Families of rows that turns and mirrors carry onto each other, the same ones carrying the whole set onto itself: the rest of each named row's family, in list order
5 families of 6 rows
gado: [-28  -5  -1  -7   0 -24 -13   8   3  -3]
lom: [-21  21  -6   7  28  19  -8   0 -20   0]
Vafog: [-33   1  -8  18  14  24  -9   2   8   1]
nogat: [-13  16  -5  -9  -8  -8  -7  -4  11   0]
sev: [-11  10  -7 -10  -9  -2   4  -3   5  11]
turo: [-19  17  -4  -6  -3  -4 -11   5  19   8]
Sedid: [ -4  13   3 -12   6 -19 -13   0  -9  -1]
pepu: [ -9   8  -8   6  24  19 -13   3 -15 -17]
leme: [-28  -2   0  -7   9 -21 -18  20   6   3]
gof: [-14  14 -10   8  27  26 -13   9 -10  -4]
pokol: [ -6  13  -4 -17   9 -16 -14  10 -11  -7]
Ter: [-20  -1   5  -7   2 -26 -13   2  -3   0]
gok: [-12  12  -7  -4  -1 -16   4   4   0  16]
lese: [-37   2   3   9  16  26  -2  -5 -11   0]
gupob: [-41   9  -4  17  13  18  -3  -7   0   6]
gel: [-31   4  -3  16  17  27  -1   9   3   2]
pif: [-41  -3  -1  12  30   4 -11   9 -20  -1]
Bon: [-26 -13  -1  -9  -1 -19  -2  10  -4   7]
Vuf: [-19   2  -5  -3   2 -25   0  10  -4  14]
rup: [-31 -16  -4  14  21   7 -15   9  -9 -16]
Natum: [-33  -7  -1  14  27  18  -5  19  -8  -2]
mapa: [ -7  11  -6  -8   7 -21   0  10 -10  12]
pas: [ -3   7  -6 -18   8 -11  -3  12 -18   4]
Roref: [ -6  21  -4 -15  15  -9 -17  17  -3   1]
Redof: [-33 -10  -5  12  29  11 -16  17 -11  -5]
Vomum: [-25   1  -7  16   7  22  -8  -7   7 -10]
zigek: [-19   9  -5   9  29  26  -4  16 -11  -2]
kun: [-28   8   1   4  23  27  -4  -1 -20  -3]
lebo: [-13  11   3  -6  -6 -16  -8  -8   5   3]
sevo: [-38  -4   4   6  24  19  -6   2 -21  -3]

Same family as zigek: Sedid, Ter, gel, Natum, lebo
Same family as lese: gok, Vuf, mapa, kun, sevo
Same family as lom: sev, gupob, pif, Bon, pas
Same family as gado: Vafog, nogat, gof, pokol, Redof

Families of rows that turns and mirrors carry onto each other, the same ones carrying the whole set onto itself: the rest of each named row's family, in list order
5 families of 6 rows
Dinun: [-33  -2   3 -15  -2   0  11  10 -20 -11   8  12   2  -2 -18   3  19  12
 -10  -6   0   3  14  -2  14  -9 -12]
kome: [ -4   0   6  10 -13  15 -10  26   0  -9  -8  15 -21 -10 -15 -12 -16 -10
   5  14  15  -1  -7  -3  -6  22 -11]
kiko: [-17  16   5   3  -4   1   5 -14  -3   3   4   0   2  15 -18  10  15  11
   7   8 -14  20   5   6 -31  10 -13]
nasoz: [-14  -2   5  -7   6   3   7  10 -10 -12 -21   7 -10   1 -12  -7   4   2
 -35  -6  10   2   9  -7   4  -8  10]
nul: [-15 -11  12 -10  -3   2  -6   9  -3  -5   2   3  19 -17  -9   0  15  -8
   3   4   9  12  -6  13  28  -6 -31]
gares: [-29 -13   9 -10  -7  -4   0  13 -14 -10   3  13  10 -10 -13  -1  22  -2
  -9  -2   5   8  -2   6  27  -8 -17]
teb: [ -5   0  -6  13   5   0 -15   4  15 -16  -6 -10   8  10  -2   3 -13  -6
  15   6  20   0  -6  27  18 -11 -16]
nofip: [-19  -2  10  13 -11  -6 -10  -5   1  -3  -4   7   1   9 -13   2  23  -8
   1  13  -6  31 -17  16 -12   9 -16]
pob: [-23   8 -14   7   8  -1   5   5  -1 -18   1  -1  -7  27  -9   5  -9  19
   3  -6  13 -14  15  11   2 -14   6]
zis: [-10  18 -12   2  11   7   2  -2   7 -15   3 -13   1  21  -9   9 -19  18
  15  -1  15 -12  17  16  -2 -11  -6]
vulap: [ -1  13   2   4  -8  20  -1  18  -1  -6  -2   8 -23  -5 -20 -10 -20   2
  10  13  12  -7   7  -6 -19  23 -12]
Rafan: [-27   9   4   6  -8  -4   3  -7  -9  -2   3   8  -4  18 -19   6  22  11
  -2   5 -14  21   0   4 -26   9  -6]
Sabog: [  4  12   5   6 -10  22  -4  18   2  -4  -4   6 -19  -9 -17  -9 -23  -5
  12  17  15  -3   2   0 -15  23 -15]
bak: [-11  13   5 -22   4  11   8  -2  -5   0  17  -7  17  -8 -13  10   4  12
  12   0   2   2  19   3   3  -5 -34]
ner: [-26   0   8  11 -10  -8  -3  -4  -7  -5  -3  13  -4  13 -16   2  25   0
  -5   7 -11  26 -10   8 -16   9  -7]
Fur: [ -9   2   5   9 -14  13  -5  24  -4 -11  -8  16 -27  -5 -19 -15 -16  -4
   1  11  14  -3  -2  -4  -8  21  -4]
Tileb: [ -9  14   6   5  -6   3  -4 -14   3   3   5  -4   7   9 -15  10  14   3
  12  11 -11  25  -4  12 -27  11 -23]
vemib: [-26  -6 -10  12   4  -8  -4  12   1 -22  -6   6  -9  22  -9   0  -5   9
  -3  -3  17  -8   2  15  15 -15   8]
Nisis: [ -7 -11  12   0   4   1  -6  11   0 -11 -25   5   0  -6  -7 -11   5 -13
 -30  -1  17   9  -7   2  17  -7   0]
pilak: [-17 -10  -7  17   3  -5 -14  11   8 -21  -9   2   1  16  -3  -2  -5  -3
   4   2  20  -2  -8  24  22 -14  -4]
dit: [-24   8   0 -23   2   8  15   2 -14  -4  15   1   9  -2 -18   8  10  20
   0  -3   1  -2  24  -3   2  -8 -18]
tob: [  8  21   6 -17  15  18   7  -7   5   1 -11 -16   5  -3 -11   1 -13   9
 -11  -3  10   1  20  -4 -13  -6 -13]
Zil: [  8  -4  14  -4   6   7 -12   4  12  -5 -21  -9  10 -15  -4  -6  -2 -18
 -15   4  16  13  -9   8  14  -5 -15]
bonam: [ -7  15   2 -14  12  10  13   1  -7  -6 -13  -3  -6   4 -14  -1  -5  14
 -24  -7   8  -2  22 -13  -9  -7   4]
doro: [  0  11  -8   6  10   5  -7  -2  16 -11   1 -16  10  14  -4   8 -19   5
  21   4  18  -8   6  23   5 -11 -17]
biso: [ 16  12  13 -10  14  17  -5  -5  14   2 -15 -18  13 -12  -6   0 -13  -8
  -6   4  14   8   5   5  -1  -5 -22]
Zed: [ -7   6  10  10  -6  -1  -9 -10   6   2   0  -1   7   5 -13   5  18  -6
  10  14  -7  28 -13  17 -18  11 -24]
Fom: [ -7   3  12 -15   2   8  -2   2   2  -1  10  -7  24 -16 -10   6   6  -3
  13   4   8  11   3  12  16  -4 -39]
natur: [ -8   9   3   7 -12  17   0  21  -4 -10  -3  13 -26  -3 -18 -11 -18   1
   3  11  13  -6   5  -7 -16  23  -5]
kuzi: [  2   7   6   9 -13  18  -9  20   4  -7  -6   9 -18 -11 -16 -12 -20 -11
  10  16  16  -1  -6   0  -9  24 -17]

Same family as biso: nasoz, Nisis, tob, Zil, bonam
Same family as nul: Dinun, gares, bak, dit, Fom
Same family as vemib: teb, pob, zis, pilak, doro
Same family as Sabog: kome, vulap, Fur, natur, kuzi

Families of rows that turns and mirrors carry onto each other, the same ones carrying the whole set onto itself: the rest of each named row's family, in list order
4 families of 5 rows
Q: [ -1 -19  -9 -18   8  16  -3   2  -6  12 -15  13  18  -9   3]
X: [ -3  -6  36  15  13   2 -13   1   9  -3  15  -5   9 -15  -1]
M: [-5  2  8 -9 -5 -1  4 16 25  2 10  9 -4 -8 18]
C: [ 10  -4  31   4   9   7 -17 -10 -12   7 -11  -2  11 -19  -6]
L: [  0 -21   6 -12  -7  -1   9  -1 -27  15 -10  15   7  -6   1]
Y: [-15 -20  19  10   8  -4  10  -6  21  -7  20  -2  -5  -9   9]
D: [ 13 -14  17   8   9  12  -5   5 -18  20  -5   9  24  -9  -7]
T: [ -3  -5  23  14  11  -6 -12  19  -1   5  11 -12   1   3 -11]
U: [16 -2 22 21 12 10 -4  3 11  3 16  3 24 -1  1]
S: [  5 -17  10  -6   2   4   4 -24 -16   8 -24   3   0 -16  -1]
A: [  6   3  16  -1   8  -3 -19   1 -19   2  -9 -10   8   4 -13]
W: [ -6 -12   4 -12 -14 -10  20  -6  -3  -5   5  13  -5   3  17]
R: [  0 -14 -16   2   0  -6  13 -17   7   7   5  -2 -10   2  -6]
E: [  9  -4  -9  -9   1  -4  -3 -21 -14   4 -13  -3   2   3 -10]
F: [-12 -15 -10 -21  -5   2   6   6   7   9   3  16  -1 -12  11]
V: [ -7 -14   3  15   7  -8   9   8  17   9  21  -8 -10   2  -7]
K: [-11 -27   3  -2   1  -2  19 -22   5  -1  -6   4 -10 -10   8]
G: [ 13  -7   9  -1  16  21 -10  10   4   4 -18   3  25  -2   4]
Z: [  4  -1  15   8  -2  -5  12  -2  20 -12  21   5   7   7  16]
J: [10  7 20  3  8 11 -7 19 23 -2 -2  0 11 -1 14]

Same family as M: Q, F, G, J
Same family as X: C, Y, S, K
Same family as D: L, U, W, Z

Families of rows that turns and mirrors carry onto each other, the same ones carrying the whole set onto itself: the rest of each named row's family, in list order
6 families of 3 rows
neno: [ 16  15  -1 -12  -1   2   6  42  36  26   7  37   9  12 -31 -26  -7  -4
  -6   2  11  13 -14  -5  -9  -3 -24  18 -22  -7   4]
lado: [ 11   8   9 -12   4  -4  -3  39  32  22  17  39 -18  19 -23 -17   4  -8
  -7   1  26  15 -12  -4 -10  -6 -13  13 -10 -16   7]
bim: [  2  14   2  -7  -9  -6  -5   6  30 -11   3  47   9   7 -13 -14 -29  -7
  -1  10 -25  15  10  -2  -3  -4 -13  19  12 -24  35]
Vom: [ 13  26   5 -17   4 -20 -21  13  16  22  -5  20   7 -12 -30  18 -29 -24
 -21  -8  -5  30  15  -3 -17  -9 -27  21 -17 -28  -8]
Lapo: [  3  -4  -1 -20 -23  -7 -26  15  27  -5   6  46  15   1  -2  -2 -14 -24
   8   8 -16   8  17 -17 -16   1  -8  29  -3 -22  21]
baror: [  9  -1  -7 -19 -10   0   0  -8  26  -5  20  39   0   7 -10   1 -14 -19
   3   6 -12  16  18   4  -9 -18 -11  10  13 -22  28]
dide: [ 15  29  10 -30  -3 -21 -12  19  10  16   8  17   0   1 -15   6 -19 -33
 -28   5   8  36  31  -3 -23   2 -27  12 -18 -21   5]
suzo: [  7   9   9 -28   6 -13 -11  15  18   9  -5  16  -6  -2 -25   7 -39 -28
 -32  -2  -9  38  22  -5 -14   5  -7   9 -14 -43  -6]
duvus: [  7  -7   6 -11  -4   1  11  41  19  21  -2  44   4   4 -29 -24  -5 -14
 -10  -2  19  12  -1  -7  -4   5 -11  25 -30 -24  -1]
namev: [ -4  -5   8 -12 -15  -1  -6   2  30   6  13  54  -5   4  -1 -19 -25 -14
  -4  10 -26  29  14   4 -12  -6 -15   2   7 -23  27]
zot: [ 17  17   5 -13  -4 -31 -18  26  21   5   5  22  12   5 -38  -2 -28 -14
 -42  11  -7  40   6  -3 -12 -10 -19  -1 -10 -25  -2]
rebib: [ 20  22   6 -34   0 -17 -18  10  18  19  12  19   7 -13 -11   9 -22 -22
 -31 -11  -4  30  12  -3  -4   5 -12  14 -26 -31  -4]
tas: [ 14   2   4  -7   8   1  -3  42  38  24  11  43  -1  23 -36 -18 -10 -12
   3  18  12  15   3 -13 -17  -7  -5  25 -29 -17   0]
tiso: [ 22  -3  10 -11  -8  -6  -3  41  30  15  15  35  -2  14 -33 -29 -10 -19
  11   6  24  13  -1   4 -13  -7  -9   6 -25 -25  -7]
Fen: [ 17  14   0 -28   4 -22 -23  12  18  16  -5  21   3  -1 -29   8 -29 -30
 -25   7  -3  42  17  -4 -27   7 -19  20 -29 -31  18]
veg: [ -7  -4  -4  -1 -14  -3 -11  14  30  -3  13  39   8   6  -3 -16 -19 -21
  -4  15 -27   6  10   1   4 -13 -16  10  11 -31   5]
Bevun: [  3   5   2  -7  -1  -4 -12   9  40  -5  25  43   3   4 -15  -1 -26 -25
  15   5 -28  16  10   7 -10 -10 -15  20  17 -24  15]
Lorer: [ 21   5  13  -4  13  14  16  29  32  29   9  39  -4  10 -23 -18 -17  -4
   1 -13   6  26   2   0 -20  -7 -11  31 -11 -35  -2]

Same family as dide: lado, baror
Same family as rebib: namev, tiso
Same family as Fen: neno, Bevun
Same family as Lapo: zot, Lorer

Families of rows that turns and mirrors carry onto each other, the same ones carrying the whole set onto itself: the rest of each named row's family, in list order
4 families of 8 rows
konel: [-10 -11  -3 -23  17  25  -8 -26   2 -12  21  11 -13  -2]
Miva: [-12  -6  11 -20  18  16 -13 -19   2 -10   9  -5 -20  -4]
kepa: [ -6 -18   9   3 -10  13   1   7  18  -1   1   0 -21   8]
kevo: [-5 -7 -5 20 -7  8  7 13 -3 -7  7  8 17  2]
rasal: [ -5   2  -1  15  12   2 -23 -17  18   6   5   4   1   2]
vumuf: [ -4   3 -11  -1  20  16 -12 -18 -20 -19   2   9  19  -1]
vosa: [ -6   6  -4   5  28  17  -4 -12 -10 -22   4  11  20  -4]
Supo: [  1   5  -2  13  11   7 -10 -14  10  20   5   9   3   2]
Lolem: [ -8 -20   1 -12   4  18   7  -2  -6 -40  12   8 -10  -5]
Zan: [ -3  -7  -5  12  -9   0  15  10   4 -12   5  12  16  -5]
lebip: [ -1 -15 -10  20  -4   3   3   7  -2  -9   2  14  19   8]
geb: [ -8  -2  -8  -3  23   5 -12 -20 -17 -17   9   8  18  -5]
rulub: [-12 -16   1 -14   1  16   9   7 -13 -32  -1   8  -9  -5]
posi: [ -3 -13   7 -10  -6  16   0  10  17   8  13  10 -21  -9]
mesaf: [  8  -6  17 -12   6  15 -20   5   9 -19   0  16  10   1]
naba: [ -4   7  11  -7   8  13 -17   1  17 -21  15  25  10  -3]
gat: [  2  -7  24  -6   2  22 -14  -1  17 -13  12  20  10   0]
til: [ -7 -15 -22   6   3  20  12 -13 -13   3   5   0 -19  -4]
sula: [ -5  -8   6 -10  24  23 -18 -26  -2  -8  12   5 -22   2]
puzaz: [-10  -9   1 -22  18  16 -19 -24   4 -12   7   4 -21  -1]
feku: [-12 -19   5  -1  -9   9   0   7  21   0  12   3 -23   3]
led: [ -3   1  -7  12   9   9 -20 -18  16  14  13   4   5   7]
tav: [-1  4 -9 23 -7  8  4 14  2 -7  2 14  4 -5]
fopul: [ -7  10  -3  14  14  21  -9 -16  14  13  17   2  -3   1]
furop: [-21 -14 -17  11   6   4   9 -19  -8   1  10  -8 -14   4]
Ditaz: [ -9  -7 -24   8  13   1  11 -15 -14  -7   5  -3 -17  -4]
Panit: [ -8 -23   0 -15   2  17  13   4 -17 -27   6   3  -3   1]
mez: [ -1 -20   2  -3 -13   8   3  -4  13   2  13   6 -27   2]
Zazo: [ -7   5 -18   9  15  18  -5 -21 -13 -24  10  15  11   1]
Situ: [ -3 -17  -8 -15  -4  13   6   4 -10 -31   4  23  -6  -9]
ziti: [-16 -14 -21   4   6   6   9 -15 -13   5   7  -7 -12  -8]
Fuzor: [  0  -3  17  -5   5  19 -20   5  14 -22   6  19   7  10]

Same family as Miva: kepa, rasal, lebip, geb, mesaf, furop, Panit
Same family as led: kevo, vumuf, rulub, puzaz, feku, ziti, Fuzor
Same family as Zan: vosa, Supo, Lolem, gat, sula, Ditaz, mez

Families of rows that turns and mirrors carry onto each other, the same ones carrying the whole set onto itself: the rest of each named row's family, in list order
4 families of 8 rows
gama: [ 10   7  -7  11  13  -2 -28   7  13  -8   6  -7  -9   8  18 -11 -10  14
 -15 -10  10  20]
lolo: [ -3   0  -1  -5 -23  -8  27   0   5  12  -3   7   6  -4  -7  17 -10  -9
  12  10  -7  12]
posal: [ 18  19   7  -2  11 -14 -11  11   7   1 -12 -17   9   1  19  12 -15   5
  11 -21   0   4]
lofid: [  8   5  16 -14  -5 -15  21   9  11  -5   3 -18  13  14   5  -4 -13   0
  21   2  -1   0]
Buz: [  3 -11 -15  20  -6   4 -21   3  -2  -4   4  20  -4  -6   8   5  -3  10
 -17  -5   7  23]
zove: [ 16  -2  -5   8  -7 -13   1   2  -5  -2 -18  11  11 -16   9  29 -10   7
   4 -18   1   7]
lalo: [  6  -8  -8  11  -8 -14  -4   0  -8  -3 -12   9   7 -17   4  33  -2   4
  -9 -15   1   7]
fori: [ -5  -9  -7   7 -13  11  13  -4   1   6  13  24 -19   3  -5  -9  -5   1
   1  13   0  26]
sas: [ -6   4  -1  -7   7   1   3   8  14 -11  22  -3  -6  22   1 -26  -6   8
   0  11  12   7]
ganil: [ 14  -4  -3   4 -11 -13   3   1   5   9 -14   3   0 -20   2  38  -3   1
  -1  -7  -1  11]
duga: [ 23   5  14  -3   9 -16  -6  10  10  -4  -7 -22  12   6  12  19  -3   7
   8 -13   5  -1]
mazek: [-11 -10  -2   0 -15   2  18  -2 -12  -1  15  25  -6   0  -3 -12 -10  -4
   3   3  -6  20]
Vutuk: [ 14   8   3   6  25   0 -24   6   5  -8   3 -14  -8  11  12   3   3  11
 -12 -10  11   8]
bimob: [-14 -15  -6  -4 -13  -1   9   2  -4  -6  16  26 -10  -2  -3 -15  -9   2
  -2   5   5  22]
Kef: [  3  18   9 -11  -1  -9  10   2   4   3   0 -18  16  15   0  -7 -13  -3
  24   7  -3   2]
Luv: [-10  -3  -5   2 -24  -6  22  -3 -11   3   4  12  15   1 -14   8  -5  -9
   7   8  -5   7]
Gipu: [ -4   7  -2   2   1   0  -7   3   9  -7  18  -6  -5  19   6 -34 -13   3
   1  10   3  20]
zapo: [ -2   6   6  -5  11  -2  13   0   8 -15  13  -9  -9  21   5 -28 -11   5
   5   6   3   6]
kuge: [  1  21   7 -11  -2 -11  13   7   5  -2  11 -20   8  17   0 -16 -14 -12
  18   2  -6   3]
vina: [ -1  -3  -4   0 -19  -8  23  -7  -7   0  -8  12  21  -1 -11   9 -11  -1
  17   8  -2   4]
Gasev: [ -2   5   2  -2   9   5   7   1  17  -2  13  -6 -23  19   3 -25  -9   5
   5  13   6  19]
Kab: [ 17  16   3   0  14 -20 -12  11   8 -10  -5 -23  -3   0  19   8  -9   3
   1 -23   1   3]
Tuzog: [ 12   6   1   6  20   6 -18   7  18   0   2 -10 -23   8  14  -1   0  14
 -10  -2  13  18]
ris: [ -9  -9 -13  10 -19   7  -1  -2  -3  -1  16  22   0   7  -4 -17  -8  -2
  -5  13  -2  23]
vinef: [  6 -11  -7   5  -4   1 -25   7  -8   2  12  22 -11 -12   4   8   1   4
 -12 -11   6  26]
karo: [  6  -7  -4  13  -3   7 -18   3 -17   7   4  21  -6 -11   5  19   4   3
 -15 -15   1  20]
vapet: [ 16  -9   9   2 -11 -12  -4   5  -8   9  -8   4  15 -12   4  34  -1   2
   4 -15   0  11]
Tibuk: [  5  17   6 -13  -6 -12  21   6  20   5   1 -19   2  12   3  -1 -13  -8
  21   8  -6   5]
tase: [  8  -6  -8  15   0  10 -14   3   1   8   3  20 -20  -7   6  15   2  11
 -13  -4   7  26]
Bur: [ 23  16   4  -1   9 -16  -3   7  21   2 -10 -23  -3  -3  14  21  -5   4
   7  -9  -1   4]
gugog: [ 14   8  -3   2  18   3 -31  13   7  -6  15  -8  -9   9   8  -1   4   9
 -11  -7  12  11]
zaz: [  1  -9  11  -7 -24 -12  24   4  -7   8   1  11  18  -1  -2  11 -11  -6
  16   1  -5  11]

Same family as bimob: posal, zove, sas, Kef, vina, vinef, gugog
Same family as tase: lolo, fori, ganil, Gasev, Tuzog, Tibuk, Bur

